-2.76,0.82,1.87,-1.38,-2.94,4.69,-1.32,0.76,-1.49,-5.62
1.31,-0.72,1.32,-0.02,0.15,-1.92,0.27,-0.22,-1.07,3.11
-1.15,-2.41,-3.32,1.35,1.41,-0.64,0.74,-0.35,3.26,1.08
3.52,2.77,-1.90,0.78,2.25,-3.83,1.01,-0.93,0.73,3.64
1.03,1.47,3.15,-1.21,-1.42,-0.05,-0.57,0.18,-2.87,0.36
-0.34,3.14,3.28,-2.03,-2.58,2.71,-1.40,0.63,-3.11,-3.79
3.88,4.40,-5.36,1.88,3.84,-4.16,1.79,-1.10,3.14,3.00
:
-5.62,-1.49,0.76,-1.32,4.69,-2.94,-1.38,1.87,0.82,-2.76
3.11,-1.07,-0.22,0.27,-1.92,0.15,-0.02,1.32,-0.72,1.31
1.08,3.26,-0.35,0.74,-0.64,1.41,1.35,-3.32,-2.41,-1.15
3.64,0.73,-0.93,1.01,-3.83,2.25,0.78,-1.90,2.77,3.52
0.36,-2.87,0.18,-0.57,-0.05,-1.42,-1.21,3.15,1.47,1.03
-3.79,-3.11,0.63,-1.40,2.71,-2.58,-2.03,3.28,3.14,-0.34
3.00,3.14,-1.10,1.79,-4.16,3.84,1.88,-5.36,4.40,3.88

-1.29,-1.69,-0.07,0.56,0.32,0.26,-1.08,-0.32
-4.48,-0.06,4.89,2.85,0.03,-2.92,-4.92,-1.95
-1.60,0.73,0.45,1.72,0.38,-1.36,-0.85,0.14
-2.54,0.29,5.06,3.15,-0.10,-2.79,-3.27,-2.34
-3.48,-0.37,2.93,1.76,0.01,-1.89,-3.62,-1.14
-0.19,-1.99,0.75,1.36,0.42,0.34,-0.30,-1.15
-2.80,-1.47,2.01,1.18,0.10,-0.85,-2.99,-1.11
-2.90,-0.56,1.00,1.34,0.33,-1.06,-2.43,-0.29
:
-0.32,-1.08,0.26,0.32,0.56,-0.07,-1.69,-1.29
-1.95,-4.92,-2.92,0.03,2.85,4.89,-0.06,-4.48
0.14,-0.85,-1.36,0.38,1.72,0.45,0.73,-1.60
-2.34,-3.27,-2.79,-0.10,3.15,5.06,0.29,-2.54
-1.14,-3.62,-1.89,0.01,1.76,2.93,-0.37,-3.48
-1.15,-0.30,0.34,0.42,1.36,0.75,-1.99,-0.19
-1.11,-2.99,-0.85,0.10,1.18,2.01,-1.47,-2.80
-0.29,-2.43,-1.06,0.33,1.34,1.00,-0.56,-2.90

3.65,-2.76,-3.45,3.47,-3.28,-0.27
-4.55,-3.56,3.60,-0.45,0.05,3.14
-2.43,4.62,-3.53,0.12,4.05,-0.46
-3.55,4.10,3.48,2.14,2.14,-2.37
2.81,4.23,-2.86,-2.27,3.30,2.38
5.37,2.71,-1.47,-2.06,3.27,1.49
:
-0.27,-3.28,3.47,-3.45,-2.76,3.65
3.14,0.05,-0.45,3.60,-3.56,-4.55
-0.46,4.05,0.12,-3.53,4.62,-2.43
-2.37,2.14,2.14,3.48,4.10,-3.55
2.38,3.30,-2.27,-2.86,4.23,2.81
1.49,3.27,-2.06,-1.47,2.71,5.37

-0.73,-0.78,-0.81,-1.09,-0.65,-0.91,-0.77,-0.77,-0.51,-0.83,-0.61,-0.79,-0.85
1.87,1.76,0.55,0.37,0.48,0.24,1.98,1.90,1.14,0.11,0.58,0.92,2.14
-0.99,-0.28,1.79,1.98,1.21,2.48,-0.96,-0.86,-0.56,2.33,0.93,1.21,-0.96
0.12,0.35,0.86,1.17,0.52,1.14,0.15,0.21,-0.08,1.00,0.42,0.68,0.27
1.11,1.43,1.25,0.31,1.06,1.10,1.19,1.20,0.88,0.96,1.06,1.39,1.25
-0.61,0.43,2.91,1.57,2.50,3.40,-0.62,-0.48,0.45,3.34,2.23,2.34,-0.82
4.75,3.84,-0.34,-1.38,0.19,-1.63,4.80,4.74,3.08,-1.72,0.69,0.85,5.09
:
-0.85,-0.79,-0.61,-0.83,-0.51,-0.77,-0.77,-0.91,-0.65,-1.09,-0.81,-0.78,-0.73
2.14,0.92,0.58,0.11,1.14,1.90,1.98,0.24,0.48,0.37,0.55,1.76,1.87
-0.96,1.21,0.93,2.33,-0.56,-0.86,-0.96,2.48,1.21,1.98,1.79,-0.28,-0.99
0.27,0.68,0.42,1.00,-0.08,0.21,0.15,1.14,0.52,1.17,0.86,0.35,0.12
1.25,1.39,1.06,0.96,0.88,1.20,1.19,1.10,1.06,0.31,1.25,1.43,1.11
-0.82,2.34,2.23,3.34,0.45,-0.48,-0.62,3.40,2.50,1.57,2.91,0.43,-0.61
5.09,0.85,0.69,-1.72,3.08,4.74,4.80,-1.63,0.19,-1.38,-0.34,3.84,4.75

2.31,-4.84,1.97,-4.32,2.09,-3.80,1.70,-5.07,3.66,2.60
4.53,-2.39,1.17,-5.40,0.74,-3.93,1.48,-5.42,3.64,1.92
-3.59,2.81,-3.81,5.82,-0.66,5.58,1.23,5.30,-2.63,-0.92
3.61,-3.74,3.68,-5.52,0.27,-5.30,-2.37,-4.95,4.12,-2.26
:
2.60,3.66,-5.07,1.70,-3.80,2.09,-4.32,1.97,-4.84,2.31
1.92,3.64,-5.42,1.48,-3.93,0.74,-5.40,1.17,-2.39,4.53
-0.92,-2.63,5.30,1.23,5.58,-0.66,5.82,-3.81,2.81,-3.59
-2.26,4.12,-4.95,-2.37,-5.30,0.27,-5.52,3.68,-3.74,3.61

0.78,1.02,0.62,-0.86,-1.95,2.79,3.11,1.27
-2.07,-2.38,-5.90,-4.81,-4.00,4.63,2.57,-6.19
:
1.27,3.11,2.79,-1.95,-0.86,0.62,1.02,0.78
-6.19,2.57,4.63,-4.00,-4.81,-5.90,-2.38,-2.07

0.75,2.54,-2.98,-2.07,2.01
-1.32,-4.71,5.55,4.20,-4.06
:
2.01,-2.07,-2.98,2.54,0.75
-4.06,4.20,5.55,-4.71,-1.32
